In the rows, 100 means zero.
Each named turn below is shown by a few rows before and after it. Which turns, in which order, take the first row of each later pair to the second? The first pair is answered.
turn Z_744:
[ 95,  98, 100,  98, 124,  78,  90,  79,  82, 102, 105, 109, 111, 102,  88,
 113,  94, 109,  83]  ->  [115,  85, 100, 103, 111, 105, 108,  88,  84, 108,  98,  74, 101, 106, 115,
 107,  93, 124,  84]
[112, 117,  80,  93,  85,  93, 110, 123, 101,  94, 112, 122,  71,  88, 105,
 119, 101, 109,  90]  ->  [110, 107,  73,  95,  97,  94, 104, 111,  98,  92, 110, 133,  74,  92,  88,
 121, 100, 117,  90]
[135,  88,  71,  78,  78, 107, 100, 139, 127,  80, 116, 125, 100,  97, 113,
 120,  94, 105,  88]  ->  [127,  93,  69,  75,  87,  96,  92, 132, 125,  77, 118, 142, 104,  97,  99,
 123,  94, 100,  87]
[106,  68,  36, 104,  89, 134, 134, 100,  80, 111,  84,  70,  53, 107, 106,
  96,  70, 140, 117]  ->  [ 79, 133,  77,  90,  55,  74, 132, 148,  99, 108, 108,  81,  58,  72, 133,
 101,  72,  74, 117]
turn Z_504:
[ 86, 115,  93,  86, 106,  96, 104, 117, 107,  78,  96,  93,  96,  92, 118,
  90,  96,  92,  88]  ->  [ 84, 110,  87,  93, 130, 106, 102, 100,  93,  88,  90,  95,  88,  97,  99,
  86,  95,  92,  92]
[ 97, 123, 108, 107, 106, 109, 102,  94,  83, 113, 101, 109,  97, 104,  93,
  98, 102,  78, 109]  ->  [ 97, 117, 119, 106,  90, 111,  94,  93,  90, 107, 102,  99, 114, 111, 111,
  93, 103,  82, 105]
[102,  92,  90,  98,  95, 109, 105,  88,  94,  92,  92, 106, 108, 107, 103,
 102, 100, 112,  98]  ->  [103,  96,  89,  93,  89, 103, 110,  97, 100,  89,  96, 109, 104, 103, 107,
 106, 100, 110,  98]
[ 86, 140,  83,  71, 116,  93, 115, 125,  81, 117,  97, 116,  57,  87,  89,
 110,  87,  97,  98]  ->  [ 81, 100, 114,  91, 124, 130,  75,  73,  70, 126,  77,  75, 104, 125,  97,
  75,  91, 113,  99]
turn Z_571:
[104, 103,  65, 102, 112, 110, 115, 110, 108,  85,  99, 127,  87,  87,  82,
 117,  99, 122, 101]  ->  [ 93, 136, 105, 103,  88,  94, 113, 133, 113,  95, 105, 101,  95,  75, 114,
 105, 101,  81, 103]
[100, 111,  98, 101, 124, 105, 129, 105, 103, 106, 108,  83,  78,  86,  73,
  84, 110,  93,  93]  ->  [100, 113, 104, 104, 122, 106, 125, 103, 102, 109, 107,  76,  82,  88,  79,
  79, 110,  89,  93]
[103, 110,  94,  96, 105,  99, 109, 105, 107, 108, 106, 132, 109,  72,  55,
 101,  92, 107, 116]  ->  [ 95, 126, 119,  99,  93,  91, 105, 115, 109, 115, 109, 114, 115,  67,  74,
  91,  94,  84, 117]
turn Z_586:
[ 98, 120,  88,  71,  89, 108,  96, 132, 131,  69, 113, 144, 104, 102,  91,
  99,  94, 123, 107]  ->  [104, 132,  98,  75,  81, 113, 111, 150, 130,  80, 113, 120,  90,  93, 113,
  96,  97, 108, 108]
[130, 106,  97,  72, 105,  79, 125, 114, 135,  84, 118, 109,  79,  87,  81,
 112,  92,  88,  74]  ->  [131, 113, 119,  80,  99,  89, 127, 119, 133,  96, 115,  76,  79,  88, 103,
  99,  94,  72,  76]
[103, 119, 121, 113, 106, 124, 110, 109,  90, 119,  92,  53,  86,  85, 129,
  85, 105,  73, 100]  ->  [ 89,  98, 129, 116, 117, 124,  76,  74,  85, 112,  85,  64, 121, 106, 112,
  75, 106,  83,  98]
turn Z_50:
[112,  78,  88,  95, 101, 111,  96,  91, 101,  94,  92,  94,  98, 101, 105,
  99, 104, 133,  91]  ->  [108, 110,  92,  97, 110, 102, 117, 112,  94, 109,  97,  92,  69,  82, 106,
 101, 104, 103,  95]
[ 93,  91,  93, 112, 108, 106,  97,  81,  92, 108,  97,  94, 101, 106,  90,
  87, 102, 100, 102]  ->  [ 99,  92,  87, 112, 110, 107, 104,  86,  90, 108,  99,  94,  92, 102,  88,
  92, 101, 102, 102]
[108, 119, 102, 100,  84, 103, 111, 140,  94, 102,  85,  85,  84,  98, 116,
 114,  82, 102,  96]  ->  [ 94, 120, 125, 102,  79,  95,  86, 128,  96, 101,  84,  83, 113, 106, 122,
 101,  84,  90,  94]
Then:
Between the rows of a pair lie two turns.
[ 91, 120,  87, 107, 123, 111,  93,  98,  61, 118, 116, 111,  84, 122,  65,
 110, 135,  85, 101]  ->  [ 80, 114, 106, 106, 114, 106,  71,  87,  65, 115, 116, 108, 111, 130,  73,
 102, 136,  81,  99]
Z_586 then Z_50
[100,  94,  95, 103, 100, 105, 100,  91,  89, 106,  89,  98,  97, 110,  89,
 100, 112, 102, 104]  ->  [105, 101,  98,  99,  88, 105, 110, 106,  95, 107,  91,  91,  92, 104, 103,
 102, 112,  99, 104]
Z_586 then Z_744
[ 93, 112,  86, 101,  96, 103,  84,  87, 100,  79, 103, 130, 122, 102,  82,
  88, 104,  92, 109]  ->  [111, 120,  70,  98,  93, 113, 117, 114, 102,  84, 104, 121,  87,  88,  92,
  96, 103,  95, 110]
Z_50 then Z_586
[ 93,  87, 116, 115, 120, 145,  77,  93,  93, 116,  83, 112, 124, 117,  84,
  83, 106,  94,  99]  ->  [ 80, 119, 136, 107, 101, 119,  78, 120, 103, 114,  94, 115, 126, 101, 100,
  86, 106,  63,  99]
Z_744 then Z_744
[113,  68, 110,  92,  75, 117,  92, 107, 108,  88,  95,  95, 125, 103, 132,
 112,  90, 127,  89]  ->  [116,  87,  72,  90, 108, 107, 116, 115,  93,  95, 101, 130,  80,  85,  89,
 130,  88, 124,  94]
Z_571 then Z_504
[ 60,  72,  92,  71,  71,  94,  69, 129, 124,  77,  74,  96, 124,  78,  91,
 112, 118, 130, 101]  ->  [ 68,  87,  93,  71,  63,  97,  92, 152, 126,  84,  76,  82, 100,  66, 108,
 115, 119, 120, 103]
Z_586 then Z_586
[111,  88, 116, 100, 112,  99,  96,  75,  90, 112,  91, 106, 107,  97,  86,
 127, 111,  88, 117]  ->  [115,  90, 110, 100, 115, 101, 104,  80,  89, 113,  92, 106,  96,  93,  85,
 132, 112,  89, 118]
Z_50 then Z_50
[116,  85, 116, 105, 109, 104,  94,  70,  69, 100, 122,  95, 112, 136, 112,
 101,  94, 100,  81]  ->  [118, 106,  94,  99, 123,  91, 114,  86,  64, 101, 129, 120,  80, 118,  94,
 118,  92,  90,  84]
Z_504 then Z_504
[ 94, 100,  97,  55,  90,  98,  77, 100, 113,  66,  96, 143, 123, 106, 105,
  78,  93, 111,  97]  ->  [103,  81,  89,  62,  97, 118,  79,  87, 108,  71,  88, 130, 121, 116, 104,
  72,  93, 127,  97]
Z_571 then Z_744
[ 91,  79,  92, 106, 105, 109, 121,  95,  84,  90, 108,  75, 113, 108,  99,
  79,  98, 106, 117]  ->  [ 87,  81,  99, 101,  88,  96, 115, 102,  94,  81, 115,  79, 126, 105, 110,
  80,  98, 104, 115]
Z_744 then Z_50
[116,  73, 109, 113,  67, 111,  84, 106, 121,  86, 109,  77, 120, 114, 137,
  92,  91, 120,  95]  ->  [ 96,  72,  98, 110,  95,  91,  58,  79, 111,  79, 112, 123, 133, 119,  89,
  97,  90, 119,  96]
Z_744 then Z_744
[113,  90,  74, 107, 117, 125, 121,  99,  89, 104, 101,  99,  69, 107,  73,
 102,  93, 117, 104]  ->  [112,  95,  99, 114, 113, 134, 118,  99,  87, 117,  96,  69,  72, 109,  91,
  86,  95, 102, 107]
Z_586 then Z_586
